In the data rows, the value 128 means zero.
Here are some points, each followed by its number:
np.array([138, 145, 124, 141, 177, 140, 151, 139, 176, 120, 088, 090]) 0
np.array([128, 114, 129, 087, 099, 155, 102, 100, 109, 137, 140, 150]) 1
np.array([132, 156, 173, 149, 130, 122, 142, 147, 178, 144, 107, 090]) 2
np.array([106, 169, 105, 108, 119, 200, 123, 080, 087, 136, 136, 153]) 3
np.array([146, 122, 138, 170, 102, 116, 127, 155, 154, 090, 109, 118]) 4
np.array([108, 146, 106, 086, 143, 135, 122, 141, 132, 128, 155, 167]) 5
np.array([082, 119, 182, 102, 146, 166, 092, 104, 132, 160, 160, 166]) 6
np.array([129, 155, 181, 076, 119, 149, 154, 135, 090, 143, 168, 162]) 7
np.array([140, 146, 130, 142, 125, 152, 149, 137, 169, 132, 122, 116]) 8
np.array([128, 143, 122, 093, 119, 136, 099, 098, 108, 138, 136, 148]) 9
np.array([142, 121, 122, 103, 131, 124, 150, 127, 132, 102, 116, 111]) 10
np.array([129, 159, 131, 141, 137, 133, 178, 147, 110, 137, 150, 131]) 11
np.array([135, 128, 098, 130, 114, 106, 111, 120, 143, 117, 119, 117]) 12
np.array([126, 166, 117, 199, 117, 117, 146, 158, 143, 157, 131, 117]) 13
np.array([118, 154, 099, 132, 133, 115, 147, 147, 143, 093, 095, 089]) 14
np.array([070, 143, 109, 090, 154, 182, 096, 079, 107, 144, 148, 147]) 15
np.array([100, 114, 117, 110, 115, 132, 086, 120, 118, 125, 127, 140]) 16
np.array([137, 192, 121, 149, 107, 131, 171, 146, 177, 120, 099, 118]) 17
np.array([133, 171, 135, 116, 151, 131, 131, 137, 127, 154, 124, 131]) 18
np.array([136, 121, 123, 132, 109, 086, 133, 153, 171, 112, 079, 089]) 19
np.array([153, 095, 092, 114, 117, 095, 136, 146, 103, 116, 146, 147]) 20
np.array([141, 143, 111, 143, 079, 128, 107, 094, 097, 151, 139, 136]) 21
np.array([143, 130, 168, 146, 154, 095, 145, 118, 143, 085, 102, 103]) 22
np.array([172, 155, 150, 146, 099, 088, 082, 106, 096, 128, 145, 139]) 23
np.array([126, 125, 122, 152, 126, 130, 194, 159, 152, 097, 097, 095]) 24
np.array([113, 098, 095, 139, 128, 108, 130, 128, 160, 125, 123, 105]) 25
np.array([154, 142, 123, 132, 120, 090, 134, 169, 136, 159, 152, 156]) 26
np.array([117, 150, 130, 082, 117, 168, 148, 132, 105, 138, 141, 151]) 27
np.array([077, 130, 129, 101, 154, 154, 116, 126, 104, 125, 156, 142]) 28
np.array([153, 090, 114, 119, 122, 148, 137, 163, 142, 145, 125, 145]) 29
np.array([122, 120, 171, 165, 112, 120, 137, 123, 160, 113, 101, 084]) 30
np.array([137, 117, 102, 123, 093, 130, 119, 132, 118, 133, 116, 133]) 31
np.array([085, 120, 159, 100, 112, 149, 085, 072, 089, 131, 158, 155]) 32
np.array([125, 109, 146, 110, 169, 172, 143, 132, 117, 133, 119, 135]) 33
np.array([143, 100, 106, 147, 125, 115, 132, 111, 130, 133, 129, 108]) 34
np.array([150, 146, 163, 135, 116, 127, 142, 145, 113, 147, 140, 142]) 35
np.array([107, 131, 128, 135, 101, 115, 138, 155, 129, 134, 123, 144]) 36
np.array([062, 173, 115, 116, 129, 163, 089, 079, 097, 165, 165, 132]) 37
np.array([140, 111, 101, 123, 163, 093, 141, 154, 122, 110, 114, 122]) 38
np.array([155, 119, 141, 137, 120, 135, 171, 149, 146, 134, 113, 111]) 39
np.array([137, 132, 172, 149, 104, 130, 164, 110, 149, 087, 082, 093]) 40
np.array([087, 125, 171, 080, 154, 181, 109, 087, 123, 175, 146, 129]) 41
np.array([155, 098, 163, 126, 126, 083, 086, 145, 124, 136, 138, 136]) 42
np.array([124, 096, 098, 119, 134, 111, 137, 129, 105, 139, 145, 155]) 43
np.array([104, 124, 174, 123, 128, 155, 091, 078, 089, 137, 146, 145]) 44
np.array([123, 143, 108, 127, 087, 132, 144, 148, 148, 115, 127, 110]) 45
np.array([115, 104, 125, 105, 138, 147, 125, 115, 091, 136, 160, 154]) 46
np.array([117, 134, 152, 159, 146, 117, 139, 129, 157, 107, 101, 084]) 47
np.array([125, 122, 128, 109, 134, 093, 127, 152, 120, 120, 126, 139]) 48
np.array([093, 128, 110, 107, 158, 147, 111, 097, 096, 144, 153, 154]) 49
np.array([148, 146, 119, 146, 102, 120, 122, 106, 150, 128, 101, 107]) 50
np.array([143, 118, 135, 129, 117, 125, 140, 126, 154, 133, 141, 115]) 51
np.array([167, 158, 152, 179, 124, 099, 102, 117, 103, 128, 128, 158]) 52
np.array([137, 110, 129, 154, 122, 137, 144, 122, 156, 115, 094, 120]) 53
np.array([140, 148, 125, 107, 109, 105, 139, 154, 124, 138, 136, 146]) 54
np.array([137, 120, 105, 120, 108, 102, 138, 144, 115, 089, 115, 098]) 55
np.array([133, 168, 099, 130, 134, 134, 122, 124, 105, 127, 129, 153]) 56
np.array([145, 137, 129, 120, 118, 120, 158, 172, 125, 137, 150, 159]) 57
np.array([103, 113, 209, 132, 114, 163, 126, 113, 103, 127, 142, 174]) 58
np.array([143, 125, 135, 086, 114, 142, 131, 119, 115, 127, 119, 141]) 59
np.array([132, 135, 136, 110, 114, 129, 134, 141, 115, 152, 150, 147]) 60
np.array([123, 111, 152, 120, 123, 109, 133, 163, 120, 118, 106, 117]) 61
np.array([145, 139, 129, 129, 111, 124, 136, 162, 124, 139, 142, 148]) 62
np.array([157, 118, 123, 147, 158, 119, 140, 151, 171, 119, 086, 087]) 63
np.array([144, 135, 138, 123, 125, 120, 142, 139, 171, 129, 105, 120]) 64
np.array([078, 129, 122, 069, 103, 140, 096, 107, 109, 164, 150, 119]) 65
np.array([148, 106, 121, 127, 121, 119, 125, 144, 113, 140, 164, 145]) 66
np.array([128, 100, 124, 102, 160, 148, 128, 111, 108, 154, 163, 180]) 67
np.array([136, 092, 140, 116, 133, 101, 115, 136, 123, 169, 163, 142]) 68
np.array([142, 105, 086, 153, 149, 120, 164, 155, 145, 127, 117, 105]) 69
np.array([123, 113, 115, 125, 146, 117, 136, 140, 166, 129, 111, 085]) 70
np.array([154, 102, 098, 117, 117, 109, 123, 161, 124, 126, 110, 128]) 71
np.array([096, 146, 107, 149, 118, 189, 161, 126, 101, 139, 135, 112]) 72
np.array([141, 164, 199, 129, 115, 122, 149, 159, 161, 129, 130, 112]) 73
np.array([123, 114, 158, 126, 121, 104, 149, 144, 165, 090, 091, 092]) 74
np.array([148, 089, 122, 155, 119, 136, 178, 165, 147, 114, 128, 114]) 75
np.array([113, 152, 116, 122, 143, 116, 091, 120, 118, 133, 119, 111]) 76
np.array([118, 115, 109, 132, 101, 126, 126, 127, 119, 142, 123, 124]) 77
np.array([121, 121, 140, 127, 166, 119, 170, 176, 152, 133, 130, 107]) 78
np.array([129, 105, 114, 102, 112, 135, 144, 150, 102, 128, 148, 145]) 79
np.array([122, 118, 119, 130, 114, 115, 120, 127, 142, 119, 122, 117]) 80
np.array([130, 108, 151, 159, 134, 126, 138, 113, 135, 127, 104, 090]) 81
np.array([160, 104, 131, 179, 123, 087, 132, 159, 153, 152, 144, 127]) 82
np.array([076, 131, 107, 118, 136, 174, 133, 110, 105, 174, 168, 119]) 83
np.array([121, 111, 099, 109, 118, 149, 132, 109, 095, 154, 164, 156]) 84
np.array([142, 154, 130, 160, 106, 093, 125, 133, 145, 117, 117, 105]) 85
np.array([163, 129, 111, 100, 146, 118, 123, 134, 136, 139, 131, 125]) 86
np.array([094, 120, 136, 113, 114, 142, 104, 096, 096, 157, 165, 162]) 87
np.array([112, 138, 144, 092, 105, 171, 094, 057, 083, 142, 159, 165]) 88
np.array([145, 147, 122, 156, 099, 111, 153, 141, 156, 122, 124, 112]) 89
np.array([131, 089, 168, 122, 104, 099, 081, 111, 118, 155, 147, 139]) 90
np.array([130, 178, 106, 144, 136, 135, 131, 146, 123, 127, 143, 141]) 91
np.array([144, 146, 142, 127, 112, 127, 152, 126, 145, 140, 129, 111]) 92
np.array([098, 114, 128, 145, 133, 160, 128, 118, 136, 185, 133, 123]) 93
np.array([178, 126, 112, 101, 137, 113, 113, 134, 130, 147, 130, 134]) 94
np.array([084, 134, 130, 111, 147, 166, 119, 116, 116, 169, 174, 163]) 95
np.array([132, 149, 105, 132, 097, 128, 121, 118, 139, 137, 141, 129]) 96
np.array([157, 138, 149, 131, 087, 098, 137, 162, 123, 119, 144, 148]) 97
np.array([124, 105, 120, 138, 100, 112, 193, 179, 166, 088, 104, 119]) 98
np.array([156, 169, 128, 158, 144, 119, 154, 115, 150, 171, 158, 141]) 99
np.array([104, 211, 168, 092, 119, 098, 105, 130, 122, 159, 150, 131]) 100
np.array([114, 121, 127, 127, 125, 109, 132, 126, 125, 144, 151, 097]) 101
np.array([142, 118, 142, 163, 139, 113, 128, 154, 171, 180, 150, 129]) 102
np.array([117, 151, 139, 136, 147, 110, 099, 088, 101, 153, 166, 151]) 103
np.array([058, 111, 108, 107, 086, 165, 111, 104, 110, 148, 148, 153]) 104
np.array([135, 115, 107, 154, 127, 103, 155, 130, 158, 124, 109, 108]) 105
np.array([119, 135, 116, 129, 136, 092, 100, 144, 124, 098, 089, 124]) 106
np.array([100, 130, 108, 133, 120, 142, 122, 133, 102, 102, 123, 141]) 107
np.array([100, 116, 121, 088, 130, 147, 100, 111, 088, 122, 152, 143]) 108
np.array([130, 132, 183, 111, 124, 104, 124, 126, 095, 121, 131, 132]) 109
np.array([162, 144, 133, 112, 155, 103, 134, 149, 130, 120, 124, 147]) 110
np.array([140, 129, 125, 145, 101, 097, 153, 142, 165, 085, 070, 081]) 111
np.array([167, 109, 119, 112, 183, 120, 109, 122, 098, 138, 144, 151]) 112
np.array([096, 131, 117, 093, 134, 170, 110, 111, 118, 139, 139, 151]) 113
np.array([117, 129, 107, 112, 116, 126, 196, 182, 156, 138, 136, 102]) 114
np.array([154, 103, 148, 143, 126, 102, 132, 101, 129, 127, 113, 097]) 115
np.array([124, 155, 104, 112, 145, 110, 114, 100, 118, 125, 128, 102]) 116
np.array([068, 125, 126, 080, 167, 151, 102, 073, 085, 137, 151, 140]) 117
np.array([145, 100, 102, 119, 119, 107, 097, 139, 110, 117, 136, 138]) 118
np.array([182, 122, 106, 149, 123, 089, 097, 143, 160, 125, 115, 131]) 119
np.array([070, 105, 096, 140, 120, 140, 083, 073, 106, 127, 122, 128]) 120
np.array([103, 104, 159, 150, 157, 149, 107, 094, 098, 141, 140, 146]) 121
np.array([192, 120, 114, 145, 148, 116, 119, 154, 166, 151, 134, 124]) 122
np.array([132, 097, 131, 121, 109, 140, 113, 094, 104, 138, 117, 152]) 123
np.array([127, 124, 123, 110, 121, 103, 132, 152, 114, 126, 131, 134]) 124
np.array([132, 144, 121, 148, 109, 128, 166, 143, 158, 105, 094, 082]) 125
np.array([133, 116, 112, 128, 105, 116, 129, 144, 141, 140, 145, 095]) 126
np.array([180, 135, 131, 151, 092, 150, 155, 146, 157, 122, 096, 110]) 127
np.array([131, 118, 126, 131, 126, 128, 158, 130, 152, 096, 104, 111]) 128
np.array([151, 128, 100, 146, 123, 101, 121, 125, 134, 087, 120, 112]) 129
np.array([147, 191, 121, 093, 127, 124, 110, 118, 111, 129, 151, 166]) 130
np.array([107, 120, 128, 135, 117, 121, 114, 138, 127, 163, 147, 129]) 131
np.array([147, 134, 122, 133, 103, 111, 140, 131, 127, 126, 141, 131]) 132
np.array([077, 106, 139, 118, 140, 179, 106, 107, 115, 129, 133, 134]) 133
np.array([096, 143, 108, 111, 149, 141, 084, 087, 128, 190, 171, 155]) 134
np.array([104, 123, 192, 140, 120, 153, 123, 132, 126, 129, 118, 140]) 135
np.array([162, 151, 141, 110, 115, 114, 171, 165, 129, 124, 128, 150]) 136
np.array([176, 202, 151, 120, 114, 104, 118, 154, 126, 133, 126, 155]) 137
np.array([121, 116, 202, 167, 128, 112, 136, 126, 158, 121, 116, 100]) 138
np.array([158, 151, 110, 102, 127, 097, 125, 130, 114, 160, 133, 125]) 139
np.array([111, 102, 160, 146, 127, 131, 151, 164, 177, 137, 104, 100]) 140
np.array([144, 132, 142, 131, 126, 123, 135, 134, 157, 137, 117, 115]) 141
np.array([125, 089, 188, 155, 118, 159, 114, 080, 098, 156, 121, 121]) 142
np.array([160, 117, 099, 096, 140, 111, 154, 154, 103, 111, 129, 143]) 143
np.array([131, 116, 093, 100, 216, 108, 099, 105, 087, 117, 155, 173]) 144
np.array([090, 097, 136, 119, 148, 150, 087, 103, 102, 128, 137, 156]) 145
np.array([076, 194, 220, 112, 110, 147, 127, 090, 102, 137, 126, 118]) 146
np.array([123, 115, 110, 070, 182, 146, 147, 143, 105, 113, 141, 152]) 147
np.array([105, 172, 119, 089, 099, 173, 106, 089, 095, 133, 147, 146]) 148
np.array([110, 103, 107, 138, 159, 084, 102, 112, 133, 112, 107, 087]) 149
np.array([129, 147, 114, 141, 110, 110, 151, 133, 138, 121, 128, 111]) 150
np.array([105, 144, 116, 091, 118, 143, 114, 113, 099, 140, 179, 157]) 151
np.array([136, 121, 150, 123, 119, 142, 150, 145, 156, 103, 088, 088]) 152
np.array([124, 156, 150, 120, 144, 124, 077, 097, 100, 127, 116, 141]) 153
np.array([086, 116, 110, 113, 130, 162, 097, 092, 105, 153, 149, 144]) 154
np.array([128, 129, 120, 101, 102, 112, 139, 158, 104, 102, 115, 129]) 155
np.array([139, 112, 106, 142, 117, 135, 141, 148, 144, 108, 112, 109]) 156
np.array([129, 112, 189, 157, 112, 116, 143, 164, 151, 135, 146, 118]) 157
np.array([119, 208, 104, 101, 093, 156, 074, 089, 121, 154, 134, 148]) 158
np.array([131, 096, 107, 090, 100, 128, 097, 104, 112, 119, 139, 143]) 159
np.array([079, 160, 133, 113, 098, 180, 115, 106, 117, 152, 167, 154]) 160
np.array([142, 140, 105, 110, 137, 109, 101, 146, 120, 106, 136, 150]) 161
np.array([117, 107, 138, 113, 104, 140, 124, 121, 107, 100, 120, 158]) 162
np.array([127, 152, 123, 134, 160, 123, 159, 166, 158, 075, 090, 105]) 163
np.array([117, 117, 139, 127, 111, 102, 131, 141, 124, 129, 094, 115]) 164
np.array([183, 109, 157, 162, 097, 098, 132, 148, 147, 112, 122, 134]) 165
np.array([157, 111, 159, 155, 212, 154, 171, 154, 161, 071, 084, 120]) 166
np.array([174, 109, 155, 127, 147, 122, 148, 154, 125, 142, 139, 161]) 167
np.array([133, 138, 153, 111, 113, 119, 133, 129, 112, 163, 135, 097]) 168
Which two points above are nearest to each new point by angle? Their numbers follow each, nearest first.
np.array([091, 123, 102, 114, 128, 148, 076, 069, 088, 113, 124, 142]) 120 154
np.array([079, 110, 122, 091, 135, 173, 102, 086, 104, 174, 146, 138]) 154 15
np.array([131, 111, 106, 119, 154, 145, 118, 107, 100, 110, 121, 147]) 144 49
np.array([107, 140, 227, 120, 151, 091, 094, 139, 121, 149, 161, 140]) 109 100
np.array([133, 118, 149, 117, 113, 105, 111, 121, 109, 136, 123, 139]) 90 109
np.array([149, 129, 126, 139, 125, 099, 129, 142, 154, 126, 110, 110]) 19 63
np.array([143, 114, 101, 151, 209, 112, 124, 111, 131, 119, 120, 102]) 149 38
np.array([132, 139, 103, 127, 124, 120, 106, 093, 089, 149, 157, 158]) 103 84
np.array([139, 104, 102, 109, 114, 082, 094, 156, 127, 143, 142, 121]) 118 71
np.array([131, 122, 109, 124, 143, 111, 130, 148, 120, 120, 108, 108]) 38 55
np.array([139, 104, 099, 136, 105, 126, 123, 120, 118, 159, 124, 120]) 77 31
np.array([108, 110, 160, 117, 128, 157, 138, 129, 099, 119, 135, 149]) 58 162
np.array([099, 163, 117, 071, 110, 141, 063, 085, 104, 137, 156, 138]) 9 148
np.array([132, 116, 159, 103, 141, 128, 143, 147, 122, 108, 094, 125]) 61 152
np.array([127, 087, 098, 136, 112, 145, 162, 143, 108, 118, 116, 130]) 75 156
np.array([076, 111, 109, 102, 213, 164, 076, 048, 075, 143, 194, 173]) 49 117
np.array([120, 155, 131, 137, 096, 128, 149, 141, 103, 143, 170, 167]) 60 62
np.array([103, 119, 087, 115, 131, 127, 092, 128, 115, 112, 136, 145]) 16 107
np.array([077, 111, 135, 125, 155, 185, 111, 085, 091, 133, 143, 149]) 133 145
np.array([138, 162, 131, 143, 111, 135, 181, 128, 158, 100, 073, 085]) 125 111
np.array([136, 132, 109, 137, 147, 098, 133, 138, 121, 132, 128, 102]) 38 149
np.array([149, 142, 108, 112, 099, 151, 127, 096, 136, 144, 160, 124]) 96 21
np.array([132, 103, 143, 123, 100, 131, 143, 130, 156, 138, 138, 117]) 51 140
np.array([159, 144, 121, 135, 104, 120, 133, 164, 133, 112, 098, 122]) 127 4
np.array([141, 123, 108, 140, 097, 083, 110, 115, 143, 118, 092, 106]) 12 80
np.array([163, 128, 127, 183, 100, 102, 137, 147, 159, 107, 103, 117]) 4 89
np.array([131, 121, 110, 181, 226, 107, 113, 114, 144, 112, 127, 100]) 149 0
np.array([123, 123, 108, 097, 143, 125, 130, 142, 112, 131, 129, 134]) 147 143
np.array([124, 105, 149, 146, 163, 173, 142, 123, 108, 116, 128, 145]) 33 121
np.array([174, 150, 117, 117, 117, 080, 142, 156, 134, 138, 107, 106]) 139 19
np.array([164, 147, 199, 139, 120, 122, 140, 148, 141, 137, 142, 121]) 73 35
np.array([134, 131, 113, 158, 133, 102, 125, 124, 146, 133, 137, 126]) 82 105
np.array([167, 124, 118, 141, 163, 129, 120, 149, 144, 128, 142, 160]) 122 167
np.array([129, 135, 116, 167, 105, 117, 135, 097, 150, 110, 096, 082]) 50 111
np.array([137, 162, 111, 146, 123, 122, 121, 157, 121, 100, 116, 146]) 91 56
np.array([118, 147, 116, 148, 110, 132, 168, 127, 155, 089, 074, 084]) 125 111
np.array([127, 117, 160, 121, 118, 097, 132, 156, 136, 130, 124, 100]) 61 157
np.array([135, 149, 109, 134, 156, 141, 161, 146, 137, 134, 115, 111]) 0 69
np.array([106, 122, 097, 127, 098, 164, 143, 142, 117, 153, 135, 119]) 72 77
np.array([125, 101, 141, 111, 137, 102, 123, 133, 111, 142, 139, 141]) 68 42
np.array([098, 139, 174, 076, 163, 176, 127, 082, 092, 148, 154, 141]) 41 117
np.array([161, 132, 098, 166, 118, 126, 142, 112, 117, 127, 115, 108]) 34 50
np.array([152, 119, 114, 131, 130, 133, 171, 146, 143, 078, 099, 108]) 128 24
np.array([123, 111, 100, 148, 106, 130, 155, 161, 141, 098, 126, 108]) 156 98
np.array([094, 135, 217, 136, 132, 137, 121, 111, 081, 121, 155, 134]) 58 146
np.array([132, 151, 204, 121, 128, 105, 150, 165, 157, 162, 153, 120]) 73 157
np.array([135, 103, 156, 107, 108, 156, 112, 117, 111, 130, 148, 143]) 1 58
np.array([136, 160, 139, 115, 131, 122, 103, 126, 144, 137, 144, 119]) 100 130
np.array([137, 154, 125, 127, 092, 147, 137, 163, 112, 075, 117, 149]) 155 107
np.array([122, 107, 099, 115, 143, 111, 113, 128, 111, 137, 151, 157]) 43 144
np.array([098, 144, 148, 189, 164, 132, 171, 142, 168, 112, 106, 087]) 47 0
np.array([148, 106, 109, 119, 094, 094, 097, 127, 100, 109, 123, 122]) 118 31
np.array([165, 114, 144, 112, 121, 129, 143, 139, 165, 119, 104, 120]) 64 141
np.array([106, 110, 168, 135, 129, 157, 098, 109, 125, 174, 169, 148]) 6 87
np.array([106, 101, 144, 073, 118, 178, 133, 099, 130, 211, 189, 167]) 95 41
np.array([170, 134, 123, 129, 118, 139, 143, 141, 122, 145, 144, 141]) 62 57
np.array([131, 159, 114, 103, 183, 125, 097, 129, 097, 110, 160, 135]) 144 161
np.array([176, 114, 129, 151, 106, 112, 131, 127, 133, 162, 145, 151]) 82 26
np.array([125, 140, 122, 144, 095, 105, 131, 149, 117, 129, 126, 133]) 36 97
np.array([142, 118, 143, 140, 152, 097, 116, 157, 154, 159, 144, 129]) 102 82
np.array([130, 125, 162, 128, 137, 121, 139, 140, 106, 120, 145, 142]) 109 7
np.array([130, 097, 157, 155, 106, 119, 134, 139, 114, 107, 126, 147]) 165 157
np.array([172, 092, 132, 126, 165, 110, 158, 162, 143, 122, 139, 127]) 167 78
np.array([091, 110, 121, 087, 091, 123, 104, 103, 116, 152, 149, 125]) 65 104
np.array([129, 136, 106, 132, 173, 129, 104, 116, 112, 131, 126, 134]) 144 112
np.array([140, 114, 118, 135, 177, 092, 072, 125, 107, 106, 135, 147]) 144 112
np.array([132, 146, 094, 181, 123, 127, 172, 126, 139, 140, 134, 110]) 13 150
np.array([135, 105, 121, 152, 103, 131, 113, 151, 117, 139, 157, 150]) 66 62
np.array([151, 141, 134, 126, 112, 108, 129, 130, 115, 132, 152, 160]) 97 54
np.array([107, 111, 113, 119, 104, 145, 124, 132, 118, 159, 137, 141]) 104 84
np.array([138, 206, 115, 141, 104, 131, 176, 148, 151, 116, 103, 109]) 17 150
np.array([169, 103, 151, 138, 109, 126, 145, 130, 161, 106, 117, 129]) 165 127
np.array([096, 132, 140, 109, 165, 133, 105, 093, 100, 125, 137, 142]) 117 49
np.array([093, 251, 102, 114, 125, 153, 097, 101, 109, 121, 111, 136]) 158 56
np.array([097, 094, 112, 119, 091, 155, 108, 112, 107, 139, 141, 121]) 104 154
np.array([165, 152, 140, 169, 177, 106, 132, 142, 122, 151, 149, 153]) 99 52
np.array([160, 123, 129, 130, 194, 116, 150, 142, 150, 085, 113, 123]) 166 163
np.array([140, 144, 151, 114, 116, 123, 125, 144, 106, 084, 098, 127]) 155 61
np.array([120, 151, 113, 135, 103, 144, 165, 152, 166, 126, 103, 086]) 125 45
np.array([104, 173, 129, 103, 122, 143, 117, 107, 104, 146, 177, 145]) 151 37
np.array([116, 125, 101, 117, 141, 119, 099, 116, 125, 168, 130, 129]) 134 154
np.array([121, 137, 096, 113, 094, 133, 114, 128, 111, 106, 126, 121]) 31 107
np.array([128, 135, 124, 144, 100, 102, 139, 145, 144, 075, 086, 087]) 111 19
np.array([143, 113, 131, 149, 104, 117, 142, 115, 126, 117, 122, 109]) 115 34
np.array([156, 185, 149, 139, 124, 117, 139, 145, 164, 102, 115, 128]) 17 137
np.array([143, 108, 109, 115, 142, 103, 155, 161, 121, 112, 113, 112]) 38 143
np.array([135, 201, 119, 175, 128, 099, 115, 142, 134, 124, 110, 114]) 85 13
np.array([127, 093, 119, 101, 120, 143, 136, 166, 132, 159, 143, 135]) 29 79
np.array([102, 131, 161, 096, 122, 186, 129, 100, 127, 179, 152, 147]) 41 6
np.array([157, 126, 161, 122, 142, 106, 126, 143, 134, 136, 130, 118]) 42 167
np.array([153, 083, 115, 117, 112, 111, 149, 143, 154, 146, 131, 129]) 29 51
np.array([091, 115, 165, 151, 115, 124, 093, 122, 119, 133, 124, 131]) 135 44
np.array([132, 124, 171, 142, 116, 125, 139, 174, 139, 157, 127, 130]) 157 73
np.array([161, 150, 126, 115, 125, 124, 137, 147, 152, 115, 129, 130]) 136 110
np.array([155, 092, 115, 128, 112, 126, 096, 107, 119, 140, 133, 161]) 123 159
np.array([140, 094, 092, 132, 141, 105, 119, 137, 155, 157, 128, 103]) 25 34
np.array([119, 148, 129, 111, 124, 085, 119, 151, 119, 099, 115, 111]) 106 48
np.array([157, 123, 118, 141, 126, 115, 127, 146, 159, 134, 106, 104]) 63 19
np.array([085, 135, 108, 114, 109, 170, 134, 115, 109, 157, 158, 110]) 83 160
np.array([086, 111, 147, 113, 111, 173, 089, 096, 110, 128, 153, 163]) 32 87
np.array([155, 105, 123, 088, 128, 115, 129, 150, 108, 098, 119, 128]) 143 155
np.array([121, 099, 109, 130, 208, 120, 108, 135, 117, 135, 154, 147]) 144 112
np.array([123, 121, 113, 107, 153, 156, 144, 125, 109, 142, 123, 119]) 33 147
np.array([153, 184, 122, 129, 104, 133, 140, 138, 131, 101, 115, 126]) 17 137
np.array([142, 113, 107, 143, 164, 116, 139, 143, 158, 103, 094, 096]) 63 0
np.array([138, 179, 099, 112, 152, 116, 128, 140, 159, 095, 090, 102]) 14 163
np.array([136, 125, 142, 141, 148, 127, 145, 134, 144, 109, 119, 116]) 166 22
np.array([142, 132, 105, 128, 141, 103, 111, 124, 123, 158, 136, 132]) 139 94
np.array([096, 120, 103, 114, 136, 119, 110, 109, 100, 144, 152, 143]) 49 154
np.array([136, 156, 143, 136, 130, 093, 123, 128, 130, 121, 112, 103]) 85 22
np.array([160, 124, 127, 140, 102, 115, 113, 144, 121, 129, 141, 153]) 97 62
np.array([162, 114, 120, 127, 182, 106, 116, 140, 127, 163, 156, 146]) 112 68
np.array([147, 136, 149, 117, 153, 133, 179, 155, 138, 131, 129, 108]) 78 39
np.array([099, 117, 116, 108, 124, 116, 103, 133, 108, 127, 139, 126]) 16 108
np.array([141, 124, 114, 132, 106, 120, 106, 112, 106, 143, 135, 131]) 21 23
np.array([148, 120, 153, 081, 143, 086, 082, 131, 130, 152, 130, 128]) 42 90
np.array([165, 123, 134, 122, 123, 114, 169, 178, 140, 156, 141, 145]) 57 136
np.array([126, 124, 209, 161, 144, 106, 161, 127, 145, 128, 131, 119]) 138 157
np.array([125, 119, 145, 140, 122, 112, 090, 122, 122, 141, 148, 129]) 90 42
np.array([147, 124, 130, 111, 145, 149, 150, 137, 117, 158, 143, 172]) 67 167
np.array([172, 100, 116, 112, 103, 105, 128, 148, 149, 146, 123, 136]) 71 94
np.array([145, 109, 145, 123, 177, 136, 170, 154, 144, 145, 138, 123]) 78 167
np.array([123, 122, 155, 123, 132, 169, 115, 083, 090, 122, 126, 141]) 44 88
np.array([119, 145, 134, 112, 159, 104, 151, 151, 163, 130, 144, 129]) 78 114
np.array([120, 160, 128, 151, 109, 152, 162, 108, 151, 105, 072, 074]) 125 40
np.array([128, 127, 152, 133, 140, 099, 146, 159, 127, 109, 125, 121]) 61 78
np.array([142, 132, 140, 170, 114, 102, 153, 149, 170, 103, 083, 096]) 111 125
np.array([156, 151, 112, 198, 132, 106, 153, 143, 111, 137, 138, 119]) 13 82
np.array([154, 091, 137, 126, 137, 098, 111, 139, 148, 158, 152, 131]) 68 42
np.array([143, 164, 135, 119, 134, 127, 099, 110, 113, 132, 126, 134]) 153 130
np.array([114, 128, 159, 114, 133, 136, 127, 122, 110, 125, 119, 145]) 58 135
np.array([128, 102, 132, 141, 129, 141, 109, 106, 121, 138, 121, 161]) 123 145
np.array([136, 103, 118, 114, 140, 117, 151, 149, 148, 128, 101, 084]) 70 63
np.array([120, 163, 130, 148, 171, 130, 162, 159, 120, 149, 124, 134]) 11 18
np.array([111, 113, 138, 066, 201, 158, 101, 098, 092, 117, 136, 130]) 117 147
np.array([144, 115, 171, 120, 135, 084, 100, 124, 106, 143, 114, 120]) 42 109
np.array([148, 114, 096, 115, 106, 112, 106, 134, 115, 138, 136, 135]) 118 31
np.array([107, 137, 147, 152, 144, 119, 152, 127, 162, 116, 113, 084]) 47 30
np.array([119, 111, 136, 157, 159, 121, 124, 121, 173, 102, 116, 103]) 47 63
np.array([159, 139, 117, 118, 126, 134, 154, 122, 140, 086, 117, 131]) 10 128
np.array([140, 110, 121, 130, 128, 123, 126, 130, 110, 113, 094, 113]) 55 164
np.array([106, 112, 127, 121, 098, 142, 142, 109, 164, 088, 111, 095]) 128 152
np.array([099, 154, 177, 136, 140, 091, 128, 153, 150, 140, 129, 081]) 2 73
np.array([155, 140, 102, 152, 110, 104, 121, 170, 149, 132, 164, 131]) 26 82
np.array([137, 126, 123, 104, 132, 119, 110, 135, 110, 098, 116, 141]) 161 155
np.array([115, 111, 174, 099, 108, 147, 157, 129, 131, 136, 132, 101]) 168 135
np.array([126, 117, 136, 112, 115, 144, 110, 115, 103, 132, 128, 125]) 1 88
np.array([116, 123, 094, 116, 110, 131, 085, 129, 107, 133, 121, 128]) 16 31
np.array([126, 170, 131, 143, 094, 130, 181, 159, 171, 098, 090, 080]) 125 17
np.array([113, 119, 101, 105, 114, 164, 121, 087, 098, 143, 163, 152]) 84 154
np.array([125, 134, 144, 165, 141, 124, 189, 167, 161, 134, 096, 077]) 24 125
np.array([067, 103, 130, 092, 135, 164, 087, 082, 101, 157, 157, 139]) 154 117
np.array([142, 152, 129, 138, 115, 117, 138, 157, 117, 130, 135, 129]) 62 97
np.array([148, 140, 166, 092, 119, 130, 142, 132, 115, 153, 147, 142]) 7 60
np.array([115, 176, 117, 097, 161, 107, 098, 134, 107, 118, 156, 158]) 130 5
np.array([134, 115, 139, 149, 103, 157, 112, 104, 101, 151, 140, 135]) 142 21
np.array([121, 132, 106, 137, 107, 135, 127, 123, 102, 120, 112, 129]) 107 31
np.array([152, 098, 139, 129, 147, 097, 135, 128, 104, 119, 100, 111]) 115 38
np.array([127, 166, 103, 129, 146, 150, 115, 126, 105, 131, 172, 196]) 56 130
np.array([149, 092, 107, 129, 112, 103, 110, 153, 133, 151, 158, 138]) 66 68
np.array([154, 140, 116, 110, 122, 101, 155, 173, 122, 079, 102, 135]) 155 143
np.array([106, 122, 101, 095, 110, 175, 102, 077, 108, 188, 165, 142]) 154 134
np.array([129, 141, 124, 144, 113, 122, 150, 157, 137, 119, 108, 086]) 125 24
np.array([124, 103, 115, 133, 104, 126, 135, 144, 146, 132, 133, 098]) 126 25
np.array([118, 181, 159, 184, 166, 122, 128, 101, 139, 096, 098, 098]) 47 22
np.array([125, 093, 141, 106, 135, 117, 113, 146, 121, 104, 110, 130]) 61 48
np.array([155, 120, 092, 128, 136, 121, 138, 112, 123, 123, 135, 127]) 34 20
np.array([135, 109, 147, 116, 149, 148, 129, 100, 086, 132, 153, 152]) 46 67
np.array([149, 162, 121, 072, 125, 122, 120, 149, 121, 130, 146, 164]) 130 54
